Y: rows in a few groups, each row roughly a mix of its group's directions (one row in no group):
Y (110 x 13):
-73 223 -343 291 185 -8 10 241 -104 16 -354 -117 -150
278 306 228 -282 -43 39 125 -157 15 95 -139 -79 -376
-317 -306 -214 262 58 -17 -119 123 -55 -72 133 87 383
99 49 -254 133 241 99 195 151 212 299 -384 12 130
-12 -20 -49 -136 9 60 314 439 147 105 -291 63 -291
171 36 -52 -142 -55 -158 -164 -54 60 550 231 178 -140
-287 -308 248 -283 170 -42 75 -74 55 209 316 -101 -71
-40 -171 -104 81 -114 38 -211 84 277 30 28 191 541
-9 116 -304 316 217 10 -127 -349 -301 33 18 -134 147
-56 256 -42 99 -42 -203 -20 -46 6 250 245 -134 -505
-149 -95 -29 -154 395 93 -203 259 129 -130 -55 69 390
-37 -149 166 -436 4 148 131 -38 -169 398 66 159 154
371 199 143 -356 6 30 -2 -105 42 -36 -104 7 -415
35 293 -17 -67 266 -237 -215 -281 214 76 94 276 203
-233 15 -99 -270 -205 210 141 405 12 -28 103 -227 -226
-96 -259 -79 -22 143 -362 -136 254 185 -279 286 20 100
-85 263 -91 356 -31 -229 177 113 -157 43 30 -76 -424
-215 69 -162 -102 72 -368 -27 12 -84 370 343 -100 148
-8 180 -79 51 -170 306 -217 -79 43 -105 162 -406 318
152 271 -212 -207 -86 24 160 -103 -48 476 126 131 -177
-251 65 133 274 -51 -277 244 -169 -247 314 67 -17 -172
216 135 28 -248 -26 150 -76 -195 9 -75 26 -314 -472
27 167 -418 289 216 192 37 -60 -148 101 -231 -228 95
-377 -308 -178 -62 114 123 -198 -64 147 -48 162 304 189
-204 101 -53 -23 133 -344 149 284 125 -18 407 -213 37
-119 -378 -143 -62 62 -22 -402 48 225 -211 -7 273 58
100 31 -131 -55 128 -371 189 287 -52 -85 429 -155 27
-259 -82 430 -170 22 40 1 5 -419 63 -61 93 -202
-255 163 -200 291 148 -362 -291 57 -181 -103 -51 43 -131
124 369 167 -244 -65 16 292 -170 -129 255 -42 -158 -237
84 -107 -246 425 41 -98 265 231 6 -287 -187 -42 95
311 356 256 155 -150 -264 -97 -43 -104 -72 -14 -297 -18
-95 146 -133 93 -100 216 -314 -36 172 -74 141 -299 406
-412 -226 -252 -249 25 222 89 266 133 89 109 92 -41
4 -62 144 -168 -106 -201 -196 -206 343 134 -174 301 -283
194 -176 141 -448 -39 302 68 -39 -218 108 -163 104 193
69 -434 50 -190 331 -74 177 -74 148 -62 185 -246 -134
-49 270 -285 397 220 -212 -197 -5 -149 32 -198 -113 34
38 -240 15 290 -187 111 -151 215 -36 -399 -173 -224 -148
26 323 261 -159 -19 29 282 -190 -217 157 -76 -237 -270
19 249 -16 -303 82 -136 12 -56 81 243 196 38 -484
-232 -229 -228 145 171 356 -324 54 -172 -199 11 59 80
59 -150 -61 360 -54 384 -165 -143 -241 -28 -283 155 39
172 274 239 -358 -3 -43 12 -99 216 40 -87 -66 -400
-236 -134 99 -196 -101 298 -135 -101 284 -230 127 -269 224
-370 190 54 433 -69 -67 139 -3 65 343 35 -73 30
-400 -297 -153 -73 86 145 -228 -49 131 -109 170 292 139
328 164 86 -392 37 107 -131 -58 135 -89 -92 30 -397
68 -165 -96 -245 27 -308 -186 181 432 -136 139 161 87
-10 82 175 -137 -53 -7 -233 6 591 -39 -200 77 -113
-287 155 -108 193 -62 -115 -479 12 -50 -242 178 -123 110
141 -49 -19 -230 128 93 165 48 -466 -284 127 -253 119
106 9 -292 140 283 161 177 -2 163 316 -293 -2 239
-68 141 23 -182 389 1 89 -278 204 -300 -23 17 309
-279 123 -177 -132 -57 -270 -6 129 -273 161 337 -240 -127
-370 -80 452 -196 88 -29 -33 -59 -263 110 97 58 -170
12 29 252 -416 -28 143 -183 -206 -78 147 123 -149 -350
110 -90 271 -359 -171 -154 198 -119 -36 215 377 -56 28
17 27 -24 258 195 -360 -112 -337 -343 -34 -1 172 -108
72 179 -47 357 -11 159 -236 -99 -164 -405 -224 -122 -87
42 -209 -21 -352 69 9 211 -49 38 474 272 -14 1
137 7 240 169 73 -373 -271 -259 125 -4 22 245 237
364 210 330 81 -134 -253 -98 -257 -41 14 110 -176 167
-424 25 144 -117 149 83 480 13 -159 -34 55 -104 88
-102 60 212 -168 -244 -251 -160 -104 -196 -96 453 -143 -52
212 60 34 -247 -72 -27 -413 -162 97 343 90 259 80
-272 113 53 78 -96 444 -32 -78 127 84 -285 -114 309
284 -285 212 -275 256 56 -63 -109 -205 -140 -230 180 89
412 -50 203 -271 -207 -215 105 -161 171 -26 -240 140 40
-48 -4 -149 -512 144 -9 -134 188 267 -183 209 -58 99
-389 105 202 194 -110 -318 145 -63 250 279 5 -47 35
-90 -65 -6 -162 -309 379 290 137 -153 44 -2 -321 -114
-50 -238 46 419 -129 -415 149 -22 -79 97 29 146 189
-93 -318 -164 100 -361 181 112 310 90 215 120 -133 133
-298 14 441 170 47 -136 -64 -119 65 -145 -174 -149 -304
94 -55 51 131 73 112 -98 -13 -5 -600 -276 -161 -22
-4 -59 101 -19 141 -419 91 230 189 192 -197 348 -135
-44 -24 22 -255 -171 68 -291 -83 211 413 252 109 197
-482 -37 312 -132 -74 75 176 80 -274 187 111 6 -56
164 78 -275 171 275 117 180 -19 121 308 -323 -42 215
329 -57 -135 -131 -307 97 -63 103 -105 469 21 94 -126
-152 -140 -56 -71 61 -91 65 -53 289 197 421 -312 -235
279 -41 113 36 -250 -169 318 -27 46 39 -158 -12 454
119 -180 -61 -105 67 231 444 108 -195 -208 -260 -69 203
103 36 123 227 -42 169 -132 85 60 -437 -369 122 -208
-202 231 317 -53 -68 -2 346 -169 -203 109 -110 -325 30
143 39 3 -300 -260 336 -278 -143 166 -31 58 -286 -135
-212 -197 122 115 100 -407 -124 -94 -93 -7 132 148 -403
21 141 -131 228 170 -43 -16 346 232 22 -464 86 -68
392 261 88 247 92 -166 22 -31 144 188 -292 -121 195
-142 134 -75 63 -186 161 317 112 -104 -16 53 -385 -373
126 294 -97 -321 44 435 -34 132 203 -61 -51 -200 99
154 111 -250 4 44 32 -195 -176 484 -196 92 -118 237
87 -284 38 -75 42 182 -88 36 67 -277 -213 105 495
238 -211 72 -35 262 -142 289 49 -335 31 -108 12 -338
188 52 30 -159 -113 250 -90 -109 -7 -263 -71 -386 -373
103 36 -23 173 -107 440 -112 -204 -174 -392 -78 -175 -24
-324 -287 -170 308 53 -26 -66 146 -92 -105 132 13 380
90 -166 -285 431 59 198 -111 226 -142 -140 85 46 254
87 -45 -152 -308 100 320 -189 184 193 -312 -23 -89 264
109 -115 -4 -242 -69 -34 -216 -55 108 486 182 246 202
38 -114 48 82 210 -391 -61 -333 -42 218 122 301 180
81 -70 44 273 231 -195 -240 -323 73 -25 -118 333 224
-210 171 81 -348 301 4 273 -235 60 114 128 72 250
-31 178 -58 158 56 -239 122 -15 -28 164 199 -174 -537
-260 123 -330 63 153 -263 67 107 -343 169 72 -117 -230
38 303 -237 -23 10 126 91 -64 -117 454 162 101 -297
-99 339 26 -16 131 -187 208 128 -44 170 316 -236 -314
-371 208 52 222 -94 245 151 -151 -84 350 -134 -115 117
-177 -342 -233 259 40 -4 -172 166 0 -158 93 111 385
one row of each group, then the others: which group is each in?
-535 -166 126 224 -62 -44 3 -237 -163 169 -118 39 96 : (96)
81 220 -71 -10 56 -193 122 -78 -59 306 187 -100 -509 : (71)
-230 -72 -471 101 323 50 71 10 0 291 -88 67 151 : (43)

284 -355 -174 13 30 -86 -278 146 109 -295 27 264 94 : (96)
-493 184 36 240 43 -100 353 130 -114 -35 46 33 123 : (71)
-131 -175 -153 22 41 270 27 -316 -404 -230 143 51 -189 : (43)
-266 -97 152 -243 -270 -1 -111 140 -110 -294 300 -4 -258 : (43)
-343 -160 -154 410 7 -1 -174 156 221 40 51 103 262 : (96)
475 157 169 17 16 -131 302 -173 -101 242 -103 -159 7 : (43)
167 192 -36 -377 -275 330 49 -70 -110 276 1 -108 -146 : (71)
-25 -364 80 -161 109 -37 162 -332 -170 40 175 373 -80 : (43)
-220 392 142 109 -206 44 -78 54 -318 29 -221 277 86 : (71)
